In the data rows, the value 128 means zero.
Each pair is two rows. How far apart are they, by a hidden measure? 0 means very close, and 30 very far. Two or three weighted sums of its numbers give each row a place; it is the straight-line distance between the places.
[116 150 118 128 122 132 134 119 141 128 128 123 140 120 138 135]
[130 132 122 144 122 137 122 134 133 121 128 129 128 128 133 138]: 5
[122 132 117 119 121 147 158 141 121 132 116 117 144 122 119 133]
[127 136 122 136 122 140 114 135 133 120 125 132 122 129 131 135]: 9
[129 122 124 135 126 139 117 134 134 127 122 132 132 126 131 137]
[141 138 126 139 134 134 124  85  96 152 128 110 137 143 135 125]: 13
[127 116 116 137 132 135 109 130 122 120 116 121 134 124 127 141]
[135 127 159  91 160 168 124 149 143 128 151 135 120 132  96 120]: 7
[142 117 111 149 149 134 132 140 116 139 111 153 155 122 139 119]
[133 140 118 140 130 144 117 125 119 125 137 133 128 137 128 132]: 10
[126 132 127 141 124 138 114 135 130 122 128 145 126 126 129 143]
[139 113 156  62 124 111 104 131  99 177 127 161 164 134 138 132]: 8
[129  97 128 144 129 119 103 134 120 109 113 133 125 133 137 126]
[168 136 144  84 158 135 128 152 142 121 140 132 103 123 143 136]: 10
[115 138 138 114 163 124 109 137 158 107 145 139  97 155  90 157]
[129 138 125 146 112 124 130 119 126 126 129 141 132 124 138 135]: 16
[ 93 130 115 121 142 155 165 139 129 148 138 136 152 113 101 147]
[143 135 118 152 116 130 113 139 156 126 127 134 117 139 131 138]: 9
[142 131 130  99 116 117 115 145 126 122 111 136 118 135 144 146]
[151 148 138  99 147 125 131 140 123 115 141 142 114 126 150 146]: 15
[144  60 202 123 177 143 103 169 152 136 170 150  48 108  69  74]
[136 145 125 116 110 123 101 127 135 124 122 131 126 140 140 125]: 8
[138 148 140 113 132 118 136 119 121 128 150 124 130 131 150 133]
[130 109 145 156 124 108 110 138 122 112 117 146 119 143 149 127]: 10
[120 140 118 134 120 121 147 120 141 148 143 127 143 114 132 141]
[126 125 113 142 130 131 116 130 120 119 111 130 125 119 132 141]: 12
[122  88 134  91 104  55 103  86  97 146 116 104 177  91 161 132]
[114  96 135 111 131 117  88 136 123 103 115 127 137 139 122 142]: 13
[104 152 129 122 117 123 144 103 138 137 147 113 149 109 142 127]
[132 116 126 136 129 136 105 136 131 125 121 136 135 124 126 132]: 6
[112 143 126 138 123 110 146 107 124 119 124 113 116 137 129 160]
[ 82 127  66 173 144  97 177 115  88  84 127 109 118 138 125 133]: 3
[ 79 167 135 143  57  85 178  43 118 148 146  72 190  89 172 120]
[118 133 129 138 100 121 131 109 124 131 130 114 147 131 133 123]: 6
[121 123 102 165 123 106 151 131 140 133 130 145 107 140 109 117]
[116 136 139 117 158 143  92 153 171  98 149 140 107 164  94 141]: 20
[117 108 138 161 127 110 107 138 114 105 119 138 115 140 150 126]
[133 134 111 141 136 133 130  97  88 136 111 135 127 127 147 128]: 5
[118 162  97 147 107 137 124 118 125 125 127 143 133 140 133 128]
[129 134 132 142 118 133 125 135 130 126 126 145 123 143 125 130]: 3
[133 151 146 129  76 109 150  25  87 180 145  82 187 126 173  84]
[152 142 134 111 136 128 122 136 127 120 134 129 117 132 148 140]: 12
[143 142 137  90 116 142 132 142 129 128 111 113 129 124 130 148]
[122 100 129 154 123 113 107 134 111 104 115 134 121 134 146 126]: 15
[128 131 133 123 146 116 143 121 127 134 116 131 124 143 122 149]
[125 111 111 135 130 134 111 129 124 120 111 129 138 125 127 139]: 11
[ 71 160 116 133  72 108 201  55 113 167 138 101 196  95 164 106]
[126 141 135 140 116 124 131 124 129 129 134 146 129 143 133 127]: 7
[ 90 121  86 145 130 139 162 144 123 118 125 135 151 120 123 116]
[ 97 134 117 127 141 135 166 123 121 138 139 124 138 127 104 160]: 9
[163 148 137  95 103 120  96 161 181 119  82 138 117 128 157 131]
[115 129 144 118 165 146  92 156 169 105 154 140 101 149  92 138]: 7
[117 147 133 118 143 130 131 121 136 101 129 117 118 181 108 143]
[137 112 129 112 134 151 117 160 171 125 118 140  97 114 109 107]: 6
[163 102 135 136 143 139 134 144 156 165 151 124  93  69  87 107]
[136 127 132 124 113 121 116 118 116 134 133 138 126 136 142 128]: 25
[136 133 129 131 138 137 114 132 128 126 144 135 113 131 129 131]
[132 134 124 140 124 139 119 133 131 123 128 140 125 129 126 138]: 4
[170  82 207  61 190 192 117 169 147 158 156 121  73  48  60  84]
[144 135 111 165 102  98 146 136 177 159 139 158  95 156 102 128]: 18
[143 140 120 139 126 117 122 129 145 134 137 131 117 119 139 144]
[142 132 128 141 138 138 118 127 125 134 120 140 135 129 137 139]: 4
[122 152 124 135 104 121 130 106 128 131 132 114 141 136 144 119]
[119 140 123 144 112 129 125 123 131 131 121 140 136 126 140 137]: 6
[124  91 135 160 127 104  97 135 105  99 107 137 114 136 148 124]
[124 125 114 127 140 148 112 135 139 122 118 124 126 126 116 127]: 10
[126 135 111 154 134 125 126 127 109 116 114 141 121 116 140 150]
[123 145 126 144 100 123 131 111 132 131 125 132 142 115 146 131]: 7
[101 131 115  87 138 154 188 148 118 138 113 104 160 123 120 141]
[140 118 108 137 114 128 122 150 151 122  99 123 130 121 135 111]: 8
[136 140 134 131 128 146  80 167 179  73 101 119 122 195 133 108]
[134 136 125 141 123 138 121 131 128 125 131 140 124 139 126 134]: 12
[105 145 130 128 140 101 150 101 116 113 123 101  97 146 108 179]
[129 148 133 112 109 125 139 122 132 132 121 110 144 113 156 128]: 22
[140 138 124 134 120 141 113 140 138 117 117 126 127 133 128 132]
[136 117 123 134 130 140 107 121 122 133 121 116 143 132 127 131]: 3
[121 137 150 119 162 101 169  79 100 128 134  85  86 139  81 174]
[146 139 152 107  63  87 113  65  94 161 103 102 167 119 190  90]: 28
[129 133  94 156 128 142 126 115 100 121 145 127 146 138 123 104]
[ 97 138 110 107 134 159 150 149 151 142 112 136 154 116 121 134]: 27
[185 100 143  46  82  65  97 170 166 176 102 147  90 116 137 127]
[115 130 124 132 151 146 115 146 144 117 137 146 120 137 112 143]: 24
[119 134 143 112 173 135 105 147 167 102 152 140  97 157  85 149]
[135 136 132 114 149 157 133 150 174 139 147 140 118 148  90 115]: 10
[148 147  86 146  61 105 109 137 142 159  42 186 196 122 209  63]
[108 132 116 129 136 145 149 135 130 136 132 137 142 119 118 147]: 15
[140 129 119 139 130 137 129 134 133 140 113 146 143 126 138 123]
[167 120 166 138 141 149  87 143 124  69 131  74 142 255 127  75]: 19
[134 108 161 102 170 160 121 138 141 139 149 132  92 113  89 112]
[ 79 157 127 128  87 110 183  76 122 151 150  91 184 101 153 126]: 17
[129 131 125 138 123 139 120 125 127 128 123 137 126 132 134 132]
[117 112 142 155 124 103 114 130 117 107 116 135 112 149 143 138]: 5
[130 130 130 131 122 128 114 136 125 123 124 135 122 133 132 145]
[ 98 130 114 118 139 155 160 141 132 147 137 139 149 115 110 140]: 5
[126 142 112 139 135 145 123 131 121 116 141 133 121 134 120 133]
[101 170 159 102  60  87 177  66 124 149 139  78 181  98 180 103]: 7
[169 149 145  96 140 131 112 122 113 134 135 114 128 129 161 126]
[108 126 118 130 142 149 146 139 132 139 139 140 141 116 110 143]: 14
[ 93 120 101 132 128 142 166 143 115 126 129 128 151 119 122 128]
[132 124 119 136 125 144 137 114 115 139 123 129 137 137 141 103]: 10
[155  54 203  45 188 142  85 169 123 119 142 106  92  88  93  97]
[106 122  52 183 162 108 168 134  67  97 103 166 139 102 148 118]: 22
[156 122 140  98 147 141 115 159 165 126 131 137  89 117 119 125]
[109 130 144 107 161 143 111 149 152 119 143 141 108 133  91 146]: 7
[127 130 126 145 128 134 115 134 128 118 127 132 122 126 131 137]
[ 98 122  94 144 138 140 166 142 121 126 136 133 155 114 120 125]: 5
[143 130 140 118 108 120 123  75  93 162 137 111 148 143 158  97]
[127 104 141 144 128 113 106 141 119 109 117 143 123 140 149 129]: 8
[122 135 130 138 112 125 121 123 128 126 125 133 130 122 138 139]
[114 151 107 132 128 148 114 135 147 117 125 132 119 134 121 126]: 8
[119 131 114 125 129 143 155 138 119 131 127 122 139 128 121 134]
[183 129 129 105 114  77 152 149 168 166 146 156  72 172 103 137]: 18
[ 95 125  94  83 114 115 193 148 144 205 126 152 173  91 105 154]
[151 126 180  61 184 153 118 153 133 135 155 136 103 104 106 135]: 19
[142 117 169  91 179 182 108 152 158 116 159 128 101 152  80  93]
[133 120 124 133 128 133 108 134 133 122 119 125 131 130 125 139]: 11
[108 130 131 134 110 117 136  98 133 133 140 109 146 104 132 120]
[114 147 131 132  86 116 161  61 113 149 136  91 159 123 167  98]: 11
[129 140 156  75 149 143 135 121 120 124 154 117 126 133 131 112]
[125 108 138 140 124 122 116 150 129 130 100 156 147 132 152 113]: 15
[126 141 114 139 128 144 121 132 127 118 140 132 121 135 122 135]
[169 136 115 132 100  83 166 133 156 161 127 131  89 162 112 144]: 25
[161 120 185  85 176 162 102 163 145 104 166 118 105 149  94 107]
[103 106 123 108  83  60 140  48  98 153 109  69 210  73 169 118]: 11
[ 99 154 129 143  71 104 153  69 119 140 142  93 166 108 162 120]
[129 120 121 128 139 130 114 128 129 122 120 131 130 137 120 144]: 12
[128 136 114 142 128 141 124 135 127 117 134 135 128 131 125 134]
[132 143 112 137 128 146 128 129 121 116 143 134 120 138 119 132]: 2
[114 135 123 132 143 125 153 121 125 131 121 129 127 131 111 161]
[ 89 165 124 122 124  81 217  92 105 138 121 140 113 190  93 167]: 12
[ 76 131 114 117 154 143 188 126 117 149 139 128 150 112  90 162]
[132 132 128 140 130 138 116 135 135 125 122 137 128 126 128 138]: 11
[125 143 112 140 128 144 123 131 125 117 140 134 121 139 121 135]
[136 117 101 126 140 146 124  84  85 142 121 104 137 135 138 100]: 12
[130 158 135 102 111 111 154  93 115 136 152 112 138 127 172 116]
[119 120  91 139 126 128 142 146 108 108 131 123 132 128 131 114]: 17
[133 100 144 152 127 108 106 139 121 114 113 143 122 141 148 126]
[143 133 125 135 133 144 125 119 121 140 125 136 136 140 136 122]: 3
[116 173  24 204  58  83 157 112 202 191 106 179 156 106 154 112]
[126 137 155 109 109 130 156  88 112 149 150  94 138  87 140 106]: 21
[122  88 139 154 122 109 100 139 118 103 114 131 122 143 142 118]
[117 140 130 130 133 117 134 120 135 114 126 126 110 143 115 162]: 11
[132 129 123 139 127 138 117 135 131 123 125 138 128 129 133 141]
[125 115 100 148 129 137 147 124 109 130 126 128 146 138 145  90]: 8
[126 101 149 166 118 101 111 140 117 104 119 143 109 153 149 118]
[139  24 182 131 175 154 156 169  77 126 164  99  87  43  81  30]: 20
[118 108 117 127 132 124 116 123 123 116 112 112 131 134 118 144]
[141 109 156 107 162 169 116 144 144 135 157 130 100 111  97 102]: 11
[110 173   5 183  74 111 127 146 228 138 120 180 144 171 125  37]
[110 135 120 124 141 142 144 136 125 136 137 139 138 118 126 144]: 9
[ 95 139 135 104  70  65 121  78 130 135 126  93 161 107 168 126]
[119  72 160 174 115  83  88 144 104  84 109 135 110 158 164 104]: 15
[126 136 121 140 123 140 115 133 129 120 134 139 122 130 125 138]
[101 152 157 106  45  49 157  39  99 154 157  85 173  97 196 110]: 15
[140 126 133 123 116 121 112 139 124 124 126 139 122 129 132 146]
[106 125 127 130 102 113 131  88 136 134 135  93 154 103 135 120]: 8
[151 149 128 143 139 156 100 135 150 129 126 145 170 176 123 116]
[129 135 114 149 130 129 119 129 116 119 113 140 121 117 141 146]: 18
[130 135 160 108 128 130 156  94 108 147 152 100 129  87 133 107]
[123  86 122 131 128 125  99 126 121 115 109 103 144 129 121 123]: 13
[130 132 123 140 135 138 119 137 131 125 124 139 134 125 127 136]
[131 108 110 132 134 128 108 129 116 120 112 129 131 118 129 142]: 9
[127 134 128 146 116 132 120 135 137 129 124 149 122 141 129 135]
[149 135 134 138 124 144 105 111 119 143 126 118 144 143 135 117]: 9
[ 77  96 129  84 172 143 159 162 144 172 171 181 131  94  72 143]
[117 137 136 132 150 104 162  99 114 119 124  89  93 135  99 172]: 25
[104 151 147 119  87 117 171  63 125 151 144  81 154  82 155  96]
[132  82 131 135 136 122  98 141 121 121  99 130 142 134 134 122]: 7
[111 146 133 105 138 124 118 128 134 112 124 146 118 146 126 158]
[114 111 110 163 121 118 125 141 114 100 125 139 129 133 140 114]: 17
[160 136 130 138 136 140 112 146 173 119 151 122 108 159 108 121]
[109 130 120 129 143 148 147 138 127 140 134 137 142 116 116 142]: 12
[113 134 132 120 150 125 117 140 161 116 141 145 101 143  97 157]
[128 102 122 128 137 138 108 133 129 118 113 112 134 124 115 128]: 5
[145  86 159  71 160 117 102 139 125 181 169 150 106 118  90 125]
[139 138 130 123 135 133 129 136 129 124 133 141 125 124 137 145]: 11
[111 142 123 140 138 107 146 105 120 114 127 118 109 141 114 170]
[108 143 135 111 151 124 118 130 149 102 138 135 107 163 103 160]: 12
[128 122 117 145 141 137 110 144 170 134 144 149  93 117 101 128]
[156  91 176  83 171 174 114 148 120 147 145 120 111  71  75 117]: 13
[155 109 153 128 160 137 139 119 134 160 146 102  82  88  79 134]
[161 136 149  70 122 150 120 139 120 136 107 102 133 129 133 126]: 19
[125  77 125 128 135 130  96 135 123 112 107 101 140 132 122 120]
[ 94 125  66 158 137 137 170 123  90 107 137 131 139 129 126 101]: 12
[140 132 129 136 131 139 121 137 132 129 120 136 133 124 131 137]
[122 111 137 157 123 115 105 139 115 105 125 138 114 145 143 125]: 6
[111 147 126  98 126 110 158 106 110 121 141 121 126 144 156 128]
[130  98 145 148 136 123 113 142 109 115 128 132 109 106 126 114]: 23
[136 133 124 141 124 137 117 134 132 124 123 141 130 128 129 142]
[152 140 143  95 125 100 124 123 116 123 150 119 128 121 157 143]: 14
[114 122 131 106 143 143 135 111  98 184 156 146 174 119 115 130]
[141 132 123 140 150 122 134 130 120 132 106 141 132 122 135 154]: 14
[143 135 136 115 148 132 119 140 133 120 145 133 111 123 142 142]
[120 101 121 157 112 109 139 142  98  93 117 113 125 143 150 111]: 7
[128 158 141 121 104 102 152  98 121 130 151 114 143 121 159 130]
[ 96 154 167 106  11  15 148  29 102 155 153  82 192  81 206 115]: 9
[123 152 145 103  87  92 158  76 110 140 149  95 146 118 179 115]
[113 151 128 143 101 110 141  95 130 139 124 116 153 117 147 131]: 18
[154  98 180  66 166 158 121 135 121 149 147 104 126  71  97 118]
[145  59 193  86 177 142  97 177 141 122 144 141  74  90  91  77]: 12
[172 154 150  68 116 122  92 162 164 114  96 131 119 138 166 129]
[ 89  94 129 103 184 153 147 161 162 158 172 168 109  98  66 130]: 11
[119 150 133 114 130 119 155 112 118 134 150 129 144 106 144 138]
[141 140 137 116 144 132 114 133 127 124 136 133 126 134 139 145]: 4
[132 137 128 137 124 132 131 101 116 138 127 119 135 139 133 131]
[133 107 137 136 122 121 128 143 108 114 121 129 123 132 139 124]: 5
[136 134 135 138 115 128 132 122 131 138 138 135 126 128 132 129]
[138 134 141 123 130 123 102 133 121 119 136 141 121 136 147 139]: 7
[133  35 167 131  96  67 105 140  66  76  87  61 129 165 170  97]
[188  56 222  73 203 214 145 160 100 177 186 102  75   5  35  68]: 26
[127 137 118 141 127 140 120 132 125 120 129 135 126 128 128 139]
[130 135 114 149 130 128 126 127 114 117 115 136 121 115 143 147]: 5
[119 127 142 117 165 150  86 162 177 109 154 154 100 149  87 137]
[122 138 124 139 134 117 139 116 126 118 120 115 116 138 123 155]: 13
[104 149 118 137  93  80 148  79 123 134 115 109 155 102 157 135]
[122 107 100  78 142 116  90 182 139  91 160 161  71 142  97  81]: 23
[137 131 168  79 156 155 122 132 129 130 153 114 122 122 111 116]
[156  93 170 111 179 176 109 159 170 145 171 126  76  94  57 101]: 12
[134 113 137 126 143 141 106 156 177 133 134 140  88 111 105 118]
[139 129 125 131 126 144 104 142 147 115 116 127 132 139 127 127]: 10
[102 153 122 133 109 125 153 112 139 138 135 132 149 134 133 123]
[132 123 117 142 107 108 125 142 132 102 115 106 100 153 150 119]: 3
[150 113 142 126 139 117 105 160 174 126 131 154  81 134 117 111]
[136 118 121 132 134 142 106 129 130 124 122 118 138 137 121 125]: 7
[104 129 109 132 139 146 150 138 128 136 135 135 147 119 117 139]
[137 120 130 125 138 153 117 135 128 127 134 118 118 116 107 123]: 6
[124  85 130  92 101  63 115  75  99 149 107  83 202  82 160 120]
[125 144 138  85 138 128 151 111 112 119 148 122 126 136 144 113]: 20
[128 111 123 140 130 129 111 134 124 115 115 121 131 127 128 132]
[120 123 146 114 160 150  88 160 175 113 153 149  97 145  89 130]: 9
[ 85 141 104 110 152 152 180 139 138 171 116 151 179 111 112 147]
[104 142 111 117 130 154 140 144 151 136 113 141 145 120 117 137]: 8
[ 68 162 114 134  78 111 190  65 122 165 139 107 196  94 161 116]
[110 157 117 134 147 108 162 108 105 109 153 140  93 188  84 145]: 17
[143 141 131 121 106 140 104 147 153 114  95 132 127 134 148 126]
[128 127 127 138 130 140 118 138 141 125 130 138 119 122 124 137]: 4
[131 126 154  94 169 154  96 156 164 114 159 148  96 145  98 124]
[135 134 125 137 122 134 125 109 117 134 129 124 127 143 136 128]: 13
[117  81 139 163 112 100  98 141 108  90 113 138 119 146 147 108]
[133 138 106 146 139 147 130 108 103 119 129 124 133 158 130 106]: 5
[123  87 134 161 126 102 102 134 103  97 103 136 118 139 146 123]
[125 136 106 146 140 121 122 127 101 114 118 141 116 118 139 149]: 7
[106 122 137 141 132 104 135 124 117 108 122 132 111 146 129 154]
[153 127 133 112 144 134 106 115 108 132 138 117 139 135 143 125]: 18
[ 97 135 103 133 153 123 173 117 111 130 137 125 135 138 103 153]
[122 142 110 136 134 142 111 136 137 107 128 122 121 138 125 127]: 7
[133 116 163  98 166 146 134 135 126 138 142 127  98 102  88 139]
[128 130 124 134 116 142 128 117 122 134 123 128 125 136 135 120]: 13
[117 145 128 139  98 120 143  85 121 141 138 106 149 122 154 116]
[140 133 115 153 114 122 125 134 154 136 131 143 111 125 119 140]: 13
[ 96 174  80 162  93  92 169  94 152 160 107 150 143 128 136 153]
[154 137 116 122 105 100 163 133 142 151 119 111 101 149 117 149]: 15
[112 139 121 117 132 117 146 116 117 118 137 129 113 153 129 135]
[144 140 122 117 104 143 125 141 143 129 101 125 131 125 142 126]: 10
[146  54 205 109 172 146  98 173 149 134 157 147  60 103  69  70]
[ 88 146 125 126 146 105 174 105 117 123 130 113 117 150 101 181]: 9
[122 132 119 144 125 133 122 132 127 120 123 132 128 126 131 141]
[113 131 120 132 137 145 144 136 129 137 132 136 140 123 118 140]: 1
[148 136 130 123 128 142 126 102 110 147 132 124 136 143 149 112]
[158 100 132 105 145 136  98 118 112 136 127 106 145 129 125 124]: 11
[161  62 177  66 186 179 109 146 111 149 151  87 111  60  63 109]
[132 132 118 135 127 140 134 134 120 127 129 127 134 128 132 132]: 18
[131 130 128 136 117 130 110 135 128 124 120 145 127 128 131 139]
[ 89 129 114 120 150 152 173 136 123 149 141 140 156 111 101 149]: 4
[154 138 129 120 121 140 127  86 101 160 129 115 143 149 157  97]
[104 133 117 129 140 134 162 127 124 138 130 127 141 124 109 156]: 17
[119 125 100 152 128 143 134 132 123 104 128 124 140 159 139  95]
[133 144 118  99 125 139  91 156 165 109 101 136 106 136 135 119]: 22
[134 134 123 142 126 138 115 133 127 118 132 146 124 132 130 135]
[122 142 126 140 123 114 141 110 129 126 121 112 132 131 126 147]: 13
[107 148 136 131 100 119 152  81 121 143 135  91 148  86 144 112]
[127 110 117 130 136 124 107 131 118 119 110 129 131 124 134 140]: 8
[129 132 124 141 125 137 126 135 133 123 123 130 127 128 130 140]
[141 112 171 110 170 131 175 105 103 138 141  91  76  97  62 150]: 26
[129 137 115 136 104 132 129 136 152 140 111 136 140 118 137 134]
[133 137 126 139 127 140 104 140 142 114 128 133 129 141 127 139]: 6
[162 139 118 134  92  85 162 141 169 163 136 152  92 173 110 138]
[114 138 127 124 130  84 140 108 113 111 132 129  96 152 111 181]: 23
[146 137 130 140 126 144 106 130 135 125 121 135 141 146 133 128]
[154 131 141 107 140 136 104 152 154 120 124 140 108 120 135 122]: 9
[123 130 156  97 165 153 104 156 154 113 155 146 105 135  88 140]
[133 134 128 141 119 135 120 136 132 126 124 147 122 137 129 129]: 11
[147 127 130 140 161 143 120 142 120 128 118 148 127 118 128 136]
[ 71 147  21 178 109 121 202 140 121 173  86 213 248 102 172  62]: 13
[156 124 124  84  98  86 138 150 147 168 113 138 122 129 132 150]
[ 76 109 106  99 129 136 214 154 103 136 109  97 163 125 120 126]: 17
[195 102 147  43 101 119 121 183 176 148  79 101  80 107 125 105]
[151 124 147 113 112 149 112 148 143 129  97 133 117 109 136 119]: 19
[129 130 140 118  99 108 127  78 103 154 139 110 149 132 159 107]
[166 119 148 110 115 152  97 161 164 125  91 124 109 117 126 101]: 21
[140 136 154  72 130  61 135  87  74 134 121  93 105 168 120 191]
[148 108 167 108 162 167 123 147 134 145 145 139  97  90  85 113]: 12
[165 114 156 122 106 134  95 157 151 122  82 133 115 120 147 101]
[140 107 146 107 145 137 126 116 117 138 128  99 129  77 111 121]: 5
[119 141 131 136 116 125 130 120 127 127 134 131 134 126 142 136]
[ 89 127  82 133 132 146 172 144 114 119 129 126 153 118 119 120]: 9
[136 131 106 160 122 125 118 135 151 125 124 127 125 140 127 123]
[105 149 131 116 105 120 157 106 130 141 133 114 162 103 146 130]: 9
